In the data rows, 128 means zero.
Every row has a hidden score from 0 to 20. What is each row's score? 10 is about the middle. The score is a weighted sum of the row's numbers plus the product of two more (or one squared), each taken from its middle value.
[093,151,107,163,155,125,124,112,147,098,118,153,116,096,093,144,133,110,165,145,108,174,097,118,116,130,099,121,113,095,092,158,122,152] >> 12
[111,194,146,165,176,136,157,122,141,144,109,165,126,096,103,154,128,149,167,139,077,125,114,093,138,144,139,091,131,152,116,123,109,139] >> 11
[113,110,106,128,115,140,073,110,155,105,132,148,097,094,128,112,122,068,114,159,162,187,117,136,124,097,075,164,098,080,096,163,161,099] >> 9
[116,182,127,135,136,136,140,114,129,151,102,136,132,125,119,139,119,127,153,116,090,116,110,153,132,131,145,096,146,166,112,109,123,123] >> 5
[103,129,115,152,144,165,164,114,158,137,102,166,183,084,108,169,112,125,153,109,093,100,096,098,103,155,143,095,174,160,100,112,078,181] >> 14
[149,080,103,116,123,194,147,104,152,170,128,153,190,156,144,104,065,176,101,070,120,062,140,149,084,128,198,099,162,144,173,087,097,160] >> 15
[133,052,089,128,100,143,104,112,122,119,120,126,100,139,130,128,105,114,081,125,136,149,134,131,055,192,092,150,115,105,107,150,147,147] >> 13
[107,143,130,146,160,116,117,119,142,104,094,121,095,111,114,135,112,078,153,142,140,160,109,121,136,113,084,150,109,103,102,168,151,117] >> 7
[106,130,122,144,153,131,114,102,129,112,129,135,094,063,104,128,118,101,156,165,125,150,107,144,151,088,098,131,099,101,091,163,137,128] >> 10
[175,101,166,104,111,104,102,156,131,108,109,083,098,176,163,113,165,114,084,135,165,111,173,177,153,127,150,185,105,140,149,109,149,095] >> 14
[188,115,174,071,122,116,103,158,111,144,092,075,128,171,185,088,164,146,091,088,188,087,185,152,133,096,176,169,119,142,179,080,130,061] >> 7
[126,108,124,161,131,166,166,103,149,135,134,169,193,096,124,150,121,161,159,077,100,133,124,067,079,169,139,136,166,131,091,104,112,150] >> 18
[085,128,088,163,169,185,151,125,124,121,131,172,141,103,086,160,072,120,165,130,085,124,091,126,124,116,112,076,143,072,113,149,110,145] >> 16
[118,136,117,167,149,184,170,099,153,149,113,178,161,100,100,145,079,143,160,084,089,084,109,107,094,155,135,106,152,180,112,102,124,151] >> 14
[112,151,113,130,152,152,125,121,120,108,146,147,108,112,104,108,117,111,144,138,121,155,108,156,155,121,119,119,142,099,105,156,126,136] >> 10
[153,094,144,100,111,123,131,126,095,111,117,117,135,121,143,136,129,166,100,138,145,111,140,122,129,126,166,134,153,149,154,101,136,129] >> 9
[136,115,157,123,145,125,108,150,137,134,103,106,137,128,155,123,087,143,114,110,141,049,146,111,119,075,152,114,119,137,154,098,115,111] >> 14
[106,154,113,157,143,123,112,123,153,107,131,136,104,106,109,122,122,092,136,130,128,155,103,140,147,109,103,129,113,122,101,147,145,121] >> 7
[116,162,120,160,148,147,162,129,138,124,111,169,145,110,103,145,143,148,174,117,096,138,106,126,136,148,155,100,174,153,102,113,114,136] >> 14
[106,167,083,129,103,069,139,121,100,132,152,149,144,130,097,135,143,169,116,140,089,144,113,139,122,159,138,095,149,143,103,141,109,179] >> 9
[109,106,117,138,137,143,080,114,130,091,133,125,117,133,119,107,090,078,140,129,130,146,109,157,130,116,077,138,119,090,130,164,169,126] >> 14
[113,134,119,148,149,124,167,105,164,145,133,174,175,117,113,141,091,134,128,089,098,094,112,092,106,140,153,098,136,182,122,101,084,186] >> 8
[103,162,106,161,147,152,127,110,182,094,154,150,089,111,100,141,134,089,147,148,122,174,105,105,130,103,110,099,090,103,095,154,116,144] >> 9
[177,117,188,062,107,051,125,197,076,163,120,065,123,170,187,076,157,164,108,126,188,068,193,102,142,113,153,161,119,131,183,102,139,083] >> 10
[116,134,129,140,122,162,162,104,153,147,123,171,171,109,102,146,111,154,148,092,099,102,107,115,109,154,144,103,161,141,119,100,104,180] >> 11
[192,125,158,057,111,071,128,204,081,179,177,091,109,185,185,039,207,128,092,129,176,089,190,136,123,114,157,169,093,140,199,114,132,076] >> 16
[127,091,101,118,098,115,097,135,136,112,119,113,100,146,146,138,118,087,074,145,147,170,125,123,108,135,105,147,124,093,125,157,140,110] >> 10
[108,100,119,141,131,126,119,132,095,117,123,135,109,101,113,129,111,091,146,154,116,152,100,115,132,125,101,148,122,113,105,179,152,121] >> 8
[183,118,165,068,088,072,112,168,104,127,151,076,112,200,172,087,176,136,080,134,174,114,189,160,148,135,143,170,101,143,187,102,137,076] >> 12
[193,091,165,085,112,084,140,156,108,155,137,069,139,174,178,120,173,151,084,139,158,118,187,141,116,113,167,167,089,149,190,117,126,115] >> 6
[097,162,099,164,152,127,117,125,150,119,137,139,118,086,094,137,119,119,161,129,112,156,098,139,155,117,121,112,133,106,083,142,125,127] >> 10
[122,101,129,134,122,160,115,114,096,121,109,134,106,110,123,103,116,089,134,156,154,125,113,132,126,117,086,148,119,108,134,157,156,123] >> 11
[134,065,130,103,100,130,158,103,090,139,108,137,154,138,142,121,109,172,100,116,119,072,147,129,079,149,148,147,152,157,139,099,124,149] >> 8
[181,112,173,072,124,090,106,167,141,126,112,075,130,171,187,136,177,140,095,124,188,100,175,088,185,097,138,182,089,144,156,103,137,058] >> 11
[115,123,109,146,134,169,125,106,132,118,120,126,101,088,113,112,111,088,145,140,137,159,113,113,139,100,068,138,118,089,122,153,159,131] >> 9
[129,078,088,111,127,153,099,130,153,133,121,128,113,121,146,129,099,078,107,118,166,143,127,124,116,091,116,152,101,075,122,138,125,112] >> 9
[091,136,121,156,160,170,132,102,137,100,133,148,090,102,085,136,104,092,194,127,095,127,095,170,159,143,101,120,156,125,096,158,157,142] >> 9
[199,117,182,071,139,139,122,154,162,170,111,079,184,151,206,099,157,141,100,099,182,102,187,150,175,043,187,178,111,148,197,059,100,052] >> 5
[111,050,113,128,099,160,097,093,146,111,135,133,114,123,141,150,063,130,097,115,123,120,122,122,081,141,114,136,132,124,097,137,128,130] >> 10
[109,141,114,174,143,137,117,107,144,114,129,153,134,094,098,120,117,098,129,155,121,161,100,136,133,112,121,114,107,083,109,141,115,170] >> 12
[091,148,125,162,127,121,145,128,137,087,132,124,092,088,097,124,126,137,141,139,104,141,116,146,162,102,123,111,096,105,084,163,143,140] >> 10
[090,124,070,158,070,093,111,110,136,068,160,118,127,092,103,167,119,097,116,145,109,179,093,158,174,111,125,113,154,093,072,190,109,149] >> 10
[108,109,111,143,123,170,114,141,140,101,161,140,097,110,109,135,131,079,156,131,128,124,108,143,117,135,093,153,120,112,110,141,170,114] >> 10
[130,165,121,148,128,128,164,104,140,131,132,142,140,111,109,165,147,151,141,133,106,136,126,127,155,118,133,113,131,139,118,097,120,145] >> 9
[109,156,121,154,142,132,136,112,152,109,136,141,115,098,106,159,138,124,159,129,105,156,104,126,150,105,114,120,134,112,099,157,124,147] >> 8
[178,127,181,069,101,053,115,182,114,139,135,050,128,181,187,102,177,158,077,128,172,123,192,124,118,115,159,177,070,144,177,109,126,078] >> 9
[145,111,133,104,118,090,121,138,155,119,112,113,135,135,153,136,139,138,093,138,152,140,155,100,122,103,128,140,099,126,146,117,117,123] >> 8
[115,113,128,142,130,129,133,098,120,159,099,163,166,121,127,133,088,141,110,113,103,094,100,106,071,169,144,117,162,172,121,132,092,132] >> 10
[122,094,105,106,110,131,107,132,112,118,116,119,089,141,145,122,121,099,097,134,154,151,129,130,108,114,100,142,109,091,133,157,173,109] >> 6
[098,175,128,165,161,119,139,119,136,118,125,141,111,119,089,132,110,116,175,154,098,161,105,130,143,163,109,107,122,132,106,134,160,129] >> 11
[100,162,086,161,130,156,129,108,125,100,169,170,108,126,097,088,118,093,139,147,119,188,103,170,134,138,102,102,142,112,104,149,145,126] >> 9
[182,113,154,062,135,113,139,170,154,148,128,058,151,180,187,107,177,161,099,120,186,095,199,122,136,074,174,176,074,114,180,077,132,093] >> 11
[112,161,126,124,123,162,129,119,098,144,158,148,108,144,098,112,152,113,150,161,133,117,123,147,135,128,129,080,125,125,119,135,134,160] >> 10
[107,153,152,148,119,090,118,112,078,112,108,118,126,131,099,186,154,178,158,145,093,152,103,137,124,171,129,123,149,153,118,139,120,158] >> 10
[139,096,159,108,091,127,140,126,110,116,128,109,147,156,158,118,103,131,113,126,134,093,137,146,139,139,123,144,160,164,143,115,145,104] >> 6
[137,181,135,158,150,135,150,122,144,135,139,136,142,120,105,153,129,141,153,100,109,150,123,152,158,126,139,104,136,159,117,109,101,136] >> 12
[186,084,161,072,090,094,118,151,149,162,142,101,145,159,181,099,175,145,089,102,177,096,165,136,103,131,166,199,096,107,177,090,119,095] >> 17
[189,119,171,082,123,103,121,164,152,147,127,070,140,169,188,132,163,139,101,095,176,099,182,159,149,086,173,180,088,146,167,069,139,064] >> 6
[102,105,120,137,122,169,091,095,126,080,104,109,098,134,116,142,086,081,121,153,142,140,112,191,172,135,109,139,132,122,115,153,149,125] >> 15
[106,143,110,155,159,188,127,108,177,121,119,149,117,098,099,135,115,097,167,124,117,138,105,154,137,113,135,109,109,114,101,129,138,165] >> 10
[112,154,126,160,146,139,152,124,139,143,153,144,118,103,112,142,130,130,155,107,100,127,118,119,140,125,124,096,133,149,105,124,105,143] >> 7
[180,125,162,087,100,073,117,163,137,142,149,090,127,157,181,115,184,141,083,138,177,125,191,142,140,079,147,165,085,113,180,096,144,077] >> 7
[103,173,097,128,154,150,108,100,184,105,177,164,120,106,098,127,117,085,146,116,112,161,112,160,149,105,126,095,098,089,112,115,122,134] >> 10
[176,110,181,090,128,077,124,161,102,151,121,072,159,152,182,113,143,185,109,104,160,101,173,126,145,091,165,169,130,140,190,079,107,080] >> 6
[191,116,158,091,141,126,135,156,144,149,140,092,135,164,175,137,169,143,131,063,148,110,165,122,137,097,173,171,112,135,166,078,136,071] >> 16
[136,101,116,116,122,155,136,111,133,163,127,154,148,149,132,132,077,157,100,094,116,081,138,103,087,167,159,115,173,163,140,095,103,159] >> 10
[195,137,154,041,099,043,121,177,095,135,118,072,132,187,180,100,186,155,082,136,183,140,192,145,137,131,156,177,092,130,191,104,135,090] >> 15
[192,126,181,080,104,114,102,160,120,147,129,060,159,186,179,144,178,165,085,123,184,110,179,160,162,124,164,175,097,153,189,073,144,078] >> 13
[122,120,120,126,147,127,095,137,166,109,104,133,102,089,140,145,103,102,100,154,145,171,120,099,129,071,111,137,043,081,120,144,115,116] >> 9
[107,144,118,146,136,118,143,103,116,152,139,144,157,126,109,117,081,153,143,121,084,080,111,104,102,166,131,073,178,179,131,132,102,156] >> 11
[101,154,117,146,161,164,115,112,160,120,132,149,107,099,104,121,123,103,162,128,127,169,098,151,126,117,113,135,110,089,090,146,154,096] >> 8
[109,145,124,166,138,159,143,105,140,136,083,178,184,128,111,148,074,148,146,094,097,090,081,088,067,162,138,112,164,186,094,110,099,170] >> 13
[151,060,131,148,170,186,154,090,179,152,054,145,183,092,157,186,083,155,122,062,121,089,132,053,097,074,191,145,117,143,117,070,072,154] >> 12
[141,059,118,119,140,188,145,101,159,144,103,130,170,137,146,157,077,134,107,082,135,090,141,120,112,144,177,151,152,160,120,115,102,128] >> 12
[114,131,116,135,122,122,139,123,132,140,141,139,147,139,116,138,102,157,117,100,107,093,117,107,108,176,147,103,156,157,114,100,104,163] >> 10
[111,123,115,158,161,161,108,124,197,100,097,133,126,070,130,138,085,046,136,138,141,139,107,115,147,039,103,118,082,080,095,137,113,120] >> 10
[114,170,127,163,166,145,176,111,131,122,140,145,132,112,096,155,141,134,170,130,092,151,111,121,156,116,109,104,110,137,113,103,113,152] >> 9
[084,126,093,165,111,111,142,105,062,124,140,149,113,133,081,129,135,133,133,144,085,153,082,142,099,215,096,110,181,129,105,178,147,194] >> 11
[091,156,113,161,146,168,130,118,169,108,125,166,113,086,102,131,111,087,165,130,116,163,099,125,133,095,107,098,115,091,093,145,123,133] >> 8
[159,147,173,083,104,057,112,167,093,131,135,080,119,170,177,070,173,136,086,141,179,107,171,164,123,109,139,163,083,135,195,104,142,067] >> 5
[111,146,091,147,131,115,175,117,207,142,154,199,168,071,116,150,114,150,105,125,094,134,127,068,134,095,121,081,136,146,104,106,069,160] >> 10
[180,088,181,095,091,101,094,181,043,157,138,071,150,191,152,069,170,181,124,093,183,026,167,148,175,139,154,181,235,144,149,097,161,082] >> 8
[192,111,160,071,108,079,130,142,109,122,132,084,145,188,183,112,173,151,092,153,173,125,186,153,131,107,165,176,101,135,187,109,125,087] >> 8
[108,151,142,138,140,119,142,129,142,112,093,119,144,109,121,163,131,154,138,126,106,124,109,126,140,108,154,103,162,150,111,124,109,149] >> 8
[110,174,142,151,152,124,137,137,124,149,125,138,137,123,113,144,121,146,159,120,110,126,113,101,129,127,128,117,153,157,115,124,115,136] >> 6
[106,138,115,155,115,138,165,125,116,139,121,165,149,123,114,146,131,148,135,133,104,109,108,093,100,143,132,080,142,152,117,131,106,169] >> 9
[190,111,178,084,136,165,093,152,159,159,090,094,191,149,198,124,152,170,094,090,194,123,182,129,151,040,205,175,094,113,192,061,126,058] >> 10
[186,117,171,067,090,090,119,176,075,150,139,056,140,211,187,098,161,154,088,112,174,082,185,180,161,128,178,155,136,158,189,101,147,068] >> 5
[105,157,107,157,159,140,117,107,141,106,150,145,116,120,098,140,140,104,155,135,114,174,101,137,127,142,103,114,128,092,104,144,134,155] >> 11
[100,166,121,166,136,128,130,119,086,118,165,147,103,124,088,117,132,133,153,145,106,152,104,154,135,183,111,104,167,133,106,150,130,153] >> 11
[129,094,094,092,110,138,098,124,105,119,172,130,080,152,136,084,109,061,076,166,160,165,142,169,088,131,090,126,090,091,130,164,162,119] >> 9
[191,134,165,071,094,057,100,177,109,111,143,071,123,185,180,134,195,168,069,128,182,141,196,141,164,116,152,165,077,136,186,097,134,090] >> 12
[184,102,177,085,120,089,122,168,104,130,139,087,133,177,176,094,178,149,093,131,177,093,179,139,160,102,151,175,110,135,184,103,144,101] >> 9
[197,110,150,059,117,084,090,162,142,139,128,094,161,139,183,112,177,159,091,114,176,124,194,137,150,098,154,203,068,117,195,069,134,106] >> 14
[103,151,126,161,177,145,136,134,158,145,107,153,129,089,112,156,122,112,175,118,093,137,104,106,143,129,145,114,135,140,095,135,126,127] >> 13
[127,081,143,122,090,128,072,125,156,138,075,133,073,100,138,145,122,093,091,141,167,138,140,089,114,092,093,144,046,085,162,147,139,122] >> 10
[185,109,188,094,136,091,110,163,128,139,104,058,139,156,184,124,129,172,114,115,177,104,196,140,162,080,166,176,110,150,162,086,134,051] >> 6
[091,179,118,156,137,123,127,109,108,119,137,151,075,125,091,132,132,132,153,175,095,174,090,135,122,192,106,111,115,115,122,184,148,158] >> 12
[146,111,119,074,129,121,157,150,096,178,184,136,117,146,170,053,135,122,124,121,151,096,138,108,079,158,137,167,123,127,172,175,115,077] >> 16
[115,171,105,155,149,148,142,129,131,142,151,145,144,112,102,130,134,141,144,124,095,142,120,145,140,130,131,102,150,151,128,117,117,142] >> 13
[112,126,105,159,145,158,138,128,156,153,115,156,183,100,107,170,099,166,152,092,096,108,101,101,104,130,163,111,141,144,110,103,090,151] >> 12
[118,079,122,121,104,100,136,128,103,127,155,132,137,144,121,123,096,178,121,116,110,102,119,085,075,226,113,119,165,156,133,123,132,190] >> 10
[107,141,108,156,113,120,174,124,209,146,135,143,204,115,120,155,088,211,130,083,101,085,132,097,083,127,157,072,129,144,105,106,102,178] >> 19
[103,147,123,152,127,125,122,126,131,090,122,136,116,120,096,149,132,121,155,160,116,194,105,140,142,135,105,123,118,109,097,166,156,141] >> 9
[123,105,117,133,111,135,141,121,145,127,107,144,168,130,128,157,083,145,117,113,107,114,122,123,118,158,145,112,158,165,129,112,113,154] >> 11
[161,109,120,117,113,122,153,130,134,155,121,113,101,130,163,105,123,151,097,108,144,118,161,105,124,120,125,152,121,136,143,123,115,095] >> 13
[128,085,117,122,122,163,145,102,150,137,115,144,163,137,144,164,106,152,107,093,129,114,135,078,076,152,144,136,129,140,124,120,103,151] >> 11
[111,179,136,140,131,050,151,128,105,119,132,139,122,119,098,166,168,143,134,168,100,177,118,130,124,140,109,108,114,143,115,146,120,154] >> 7
[117,152,126,161,184,184,157,112,158,126,126,151,155,123,110,159,106,155,186,087,094,097,109,126,090,129,149,113,172,164,104,110,106,144] >> 13
[118,117,113,140,146,141,154,127,129,144,138,168,160,136,117,154,107,167,148,122,086,081,109,102,055,153,151,106,187,172,130,102,080,172] >> 9
[095,107,078,183,131,189,139,096,139,121,120,153,109,117,090,131,061,082,135,124,079,142,087,120,087,152,105,088,136,138,089,155,109,172] >> 8
[104,150,119,149,128,139,099,106,132,092,133,125,114,117,097,151,121,121,143,156,107,173,106,137,133,118,101,109,120,105,108,155,158,124] >> 14
[194,085,171,077,070,098,102,178,065,144,126,071,129,207,165,095,193,169,080,117,167,085,194,139,102,152,144,176,147,149,191,062,142,090] >> 11
[108,178,115,143,130,155,132,103,089,143,170,150,103,142,089,073,124,099,125,158,120,131,121,186,164,130,107,066,142,126,138,132,144,149] >> 15
[118,082,118,111,117,123,098,119,106,110,114,114,081,124,151,106,088,084,104,154,152,125,138,111,113,120,093,162,117,093,128,165,148,106] >> 9
[090,175,146,156,144,079,143,134,140,122,127,138,170,091,100,141,115,163,156,115,089,107,097,089,145,109,132,096,157,170,113,147,092,136] >> 9
[106,149,099,136,146,142,126,124,121,124,135,169,115,098,098,114,118,104,166,149,116,154,095,113,138,110,122,105,106,094,107,146,132,140] >> 10
[127,084,120,126,093,151,141,124,129,145,140,156,140,131,145,120,101,141,105,091,126,105,138,098,076,166,138,128,142,141,130,113,120,138] >> 11
[117,083,111,120,119,122,086,118,124,110,119,117,087,132,142,118,111,081,105,142,149,155,127,137,106,122,098,154,105,082,122,154,160,097] >> 8
[188,110,169,073,108,105,127,166,096,157,137,075,138,190,180,095,193,142,103,114,185,113,184,137,134,142,148,184,111,146,185,085,159,063] >> 13
[181,114,191,073,101,070,128,171,095,150,143,061,136,181,194,099,152,187,111,151,178,035,182,138,152,098,167,183,125,141,202,110,139,077] >> 3
[094,173,102,158,152,104,133,126,125,123,148,159,099,091,098,111,160,104,140,150,113,171,102,109,140,120,118,093,105,103,112,143,114,127] >> 17
[107,123,124,165,129,164,162,115,167,113,131,159,183,108,117,174,076,142,136,101,100,094,117,101,133,142,143,108,165,170,108,119,110,174] >> 16
[074,174,110,143,126,111,087,138,157,108,121,125,084,110,100,149,133,103,129,173,112,137,104,119,109,104,133,094,047,106,101,159,121,142] >> 7
[105,157,124,165,167,174,146,131,129,128,113,148,143,094,103,142,118,153,205,104,104,104,100,088,167,118,127,111,177,148,104,114,105,149] >> 10
[100,132,098,149,138,105,113,098,133,092,127,152,115,093,095,132,131,145,153,163,106,172,103,139,129,098,111,128,145,072,092,177,111,136] >> 10
[121,158,107,158,154,164,151,129,131,145,131,145,152,116,095,141,130,137,178,097,102,131,116,154,161,138,150,110,158,166,106,117,108,140] >> 11
[113,137,126,171,175,192,125,119,128,124,113,143,123,089,104,143,103,111,178,117,114,126,091,135,172,120,114,120,154,113,100,125,146,142] >> 12
[135,082,122,084,106,137,105,093,083,115,133,115,099,145,140,107,119,103,108,160,150,113,138,169,106,139,096,151,140,099,135,152,152,124] >> 11
[099,181,092,150,142,133,125,096,129,104,162,161,113,119,085,100,126,105,160,139,098,156,103,176,146,148,110,089,156,125,113,147,124,140] >> 10
[101,170,120,125,168,121,147,137,164,106,128,155,124,122,101,133,150,102,141,124,111,165,098,133,096,126,145,086,128,143,094,128,088,147] >> 7
[123,159,101,109,129,140,147,113,121,131,132,147,127,126,114,123,129,125,132,131,111,119,114,142,161,111,134,090,149,146,135,109,118,143] >> 6
[107,130,134,147,132,133,136,120,130,176,110,134,159,114,112,153,083,173,138,118,093,068,109,121,111,169,153,096,163,185,110,119,103,156] >> 17
[102,181,094,146,132,121,137,092,184,086,133,151,103,101,107,159,138,101,112,174,113,213,120,145,158,081,116,086,081,104,123,139,105,161] >> 9
[111,133,132,164,142,141,173,110,127,141,107,161,170,101,118,130,066,140,154,093,089,094,112,093,077,183,117,111,203,175,137,110,108,158] >> 11
[124,158,107,164,158,156,150,107,176,138,107,155,159,076,104,153,138,113,157,101,098,147,118,117,133,096,151,114,133,141,115,106,093,141] >> 12
[110,162,152,157,138,109,144,147,124,134,115,138,123,098,118,142,131,144,149,118,103,123,109,098,126,129,115,102,137,147,109,124,119,145] >> 7
[175,110,158,076,101,100,121,166,115,128,135,086,138,166,184,103,176,129,099,138,194,106,185,150,149,135,136,181,134,132,176,110,144,075] >> 11
[140,078,094,138,109,136,142,110,148,152,141,145,161,142,126,150,113,152,105,091,109,130,126,101,072,163,161,136,129,136,112,109,090,159] >> 17
[107,135,103,166,165,151,139,145,140,163,133,152,112,067,110,096,141,107,165,096,114,136,094,066,101,084,114,123,107,091,102,151,121,114] >> 12
[128,079,131,131,125,180,153,120,124,132,102,126,157,147,146,135,086,166,112,081,112,078,132,110,090,160,165,109,139,154,138,108,097,153] >> 11
[112,137,114,147,118,138,137,094,121,133,104,150,141,129,115,157,087,157,122,100,090,103,120,145,119,166,117,106,178,167,125,116,133,161] >> 19
[129,114,107,157,161,112,174,095,167,145,146,165,156,092,123,167,117,175,122,117,103,141,120,090,103,139,140,118,120,149,122,133,071,187] >> 10
[095,162,099,155,133,098,130,108,162,069,132,164,088,091,095,140,133,104,123,155,111,175,118,138,143,114,107,085,088,106,115,149,128,145] >> 12
[104,133,107,160,140,162,098,119,136,132,134,134,125,107,089,153,118,097,169,116,112,182,094,150,137,124,127,149,158,104,080,157,141,140] >> 9
[097,141,104,146,122,114,098,126,145,122,108,148,098,104,102,140,124,091,137,129,109,147,091,160,122,120,119,114,106,092,101,151,139,116] >> 8
[126,079,123,121,101,169,153,110,179,144,114,148,163,142,144,154,111,161,094,090,135,087,136,075,107,125,149,125,140,146,131,101,094,142] >> 9
[113,173,112,136,148,139,151,124,130,108,152,158,128,115,105,103,142,124,159,116,082,121,106,139,153,105,145,076,125,120,122,133,102,139] >> 10
[188,101,170,073,116,111,128,153,124,145,123,081,131,166,188,109,174,149,086,120,184,117,193,135,138,084,148,192,079,120,203,074,149,080] >> 10
[114,084,130,117,097,098,114,136,098,098,116,113,077,132,145,133,129,118,072,184,149,158,130,126,096,143,073,150,104,093,126,160,165,111] >> 8
[130,088,124,114,085,124,149,123,121,131,092,134,121,142,147,135,116,159,094,114,124,086,142,090,102,155,149,119,149,149,139,130,096,145] >> 14
[201,120,167,081,129,115,111,187,094,160,110,086,151,188,184,101,178,188,091,118,176,109,186,124,151,111,162,170,145,138,223,117,121,065] >> 12
[099,147,103,178,140,147,134,111,132,107,142,143,140,098,092,137,097,132,169,115,096,150,097,157,145,131,104,103,173,115,092,138,130,147] >> 14
[113,166,153,153,176,141,161,149,170,136,113,154,140,084,114,171,136,138,171,105,095,112,099,098,141,112,150,109,145,141,102,109,096,152] >> 9
[112,161,126,161,159,146,139,104,133,101,144,166,138,080,086,131,118,109,163,135,101,167,102,125,164,128,122,097,154,113,094,143,109,145] >> 12
[106,167,139,162,143,108,145,128,165,133,138,142,157,070,098,145,115,137,168,106,093,117,109,123,202,107,132,091,156,153,102,110,110,149] >> 9
[118,154,125,144,147,095,142,115,143,122,127,131,122,091,106,172,136,139,162,128,097,149,115,135,146,133,125,115,129,136,096,125,113,144] >> 8
[105,144,116,148,137,133,157,115,095,108,139,139,133,133,088,111,119,133,168,148,095,111,108,151,156,179,113,097,169,175,110,142,135,147] >> 10
[116,169,126,154,144,127,150,134,152,130,145,148,144,125,101,136,127,145,166,122,106,129,123,117,153,135,130,078,150,145,120,124,115,138] >> 9
[147,104,122,097,138,129,132,152,122,157,132,111,121,157,149,112,137,138,122,117,141,101,156,134,104,145,130,166,144,145,155,105,140,104] >> 10
[109,151,116,173,154,167,144,127,172,153,138,174,174,100,103,138,086,145,169,082,093,111,096,108,124,128,146,096,179,141,089,103,087,156] >> 10
[175,102,165,096,127,132,117,178,142,143,149,070,140,136,180,085,150,126,115,123,186,120,176,120,151,072,155,164,084,099,165,105,134,066] >> 8
[189,110,169,079,124,107,106,162,110,161,136,101,157,168,187,106,169,144,086,105,183,101,174,119,138,111,162,186,085,135,180,096,116,075] >> 10
[132,093,102,139,104,125,132,099,098,088,131,144,124,118,123,097,142,104,121,168,149,194,112,117,148,114,057,145,128,073,133,150,150,133] >> 10
[103,129,108,133,146,158,106,113,158,094,128,131,128,105,112,148,109,084,138,158,124,148,111,131,158,082,108,095,097,106,100,147,120,128] >> 14
[102,146,120,147,163,138,133,123,133,105,149,158,078,099,096,093,130,095,184,176,134,146,101,103,116,110,089,117,113,112,110,167,143,139] >> 5
[093,125,099,155,140,173,136,076,137,117,107,162,122,094,095,158,072,116,155,160,099,130,086,140,140,131,112,111,125,124,097,168,116,165] >> 13
[177,093,177,101,102,107,142,164,091,135,113,082,137,150,168,088,185,155,119,149,173,087,179,146,160,108,140,177,111,135,160,106,146,095] >> 9
[094,140,111,134,145,133,108,127,155,118,130,140,100,098,105,158,108,089,136,136,110,155,101,139,132,120,118,125,058,106,099,152,146,142] >> 8
[112,194,142,157,129,083,162,127,142,107,119,154,090,107,103,173,160,134,122,168,103,180,131,098,141,111,107,087,086,140,127,115,124,156] >> 9
[130,093,126,140,140,148,144,111,216,141,106,132,180,101,150,178,068,158,120,055,130,082,139,085,122,093,175,128,141,135,097,081,103,128] >> 8
[093,136,117,140,120,133,112,119,078,106,134,129,081,144,088,104,129,109,144,168,119,163,106,148,126,179,081,112,151,129,104,159,159,141] >> 8
[129,077,117,103,102,154,101,108,098,092,106,137,079,124,140,085,119,051,087,169,163,140,115,161,124,111,080,168,099,090,131,153,142,116] >> 8
[101,188,134,138,127,088,135,122,124,110,105,125,127,131,101,159,129,152,140,171,087,146,112,124,125,155,123,093,133,166,119,130,101,166] >> 9
[122,077,099,095,099,138,091,119,100,088,121,130,090,153,138,100,131,080,085,161,158,138,132,182,120,123,087,133,107,079,127,179,185,112] >> 15
[103,135,114,134,127,142,109,097,107,096,118,141,101,119,106,144,107,081,125,150,113,172,110,167,151,137,111,133,120,091,098,154,157,134] >> 11
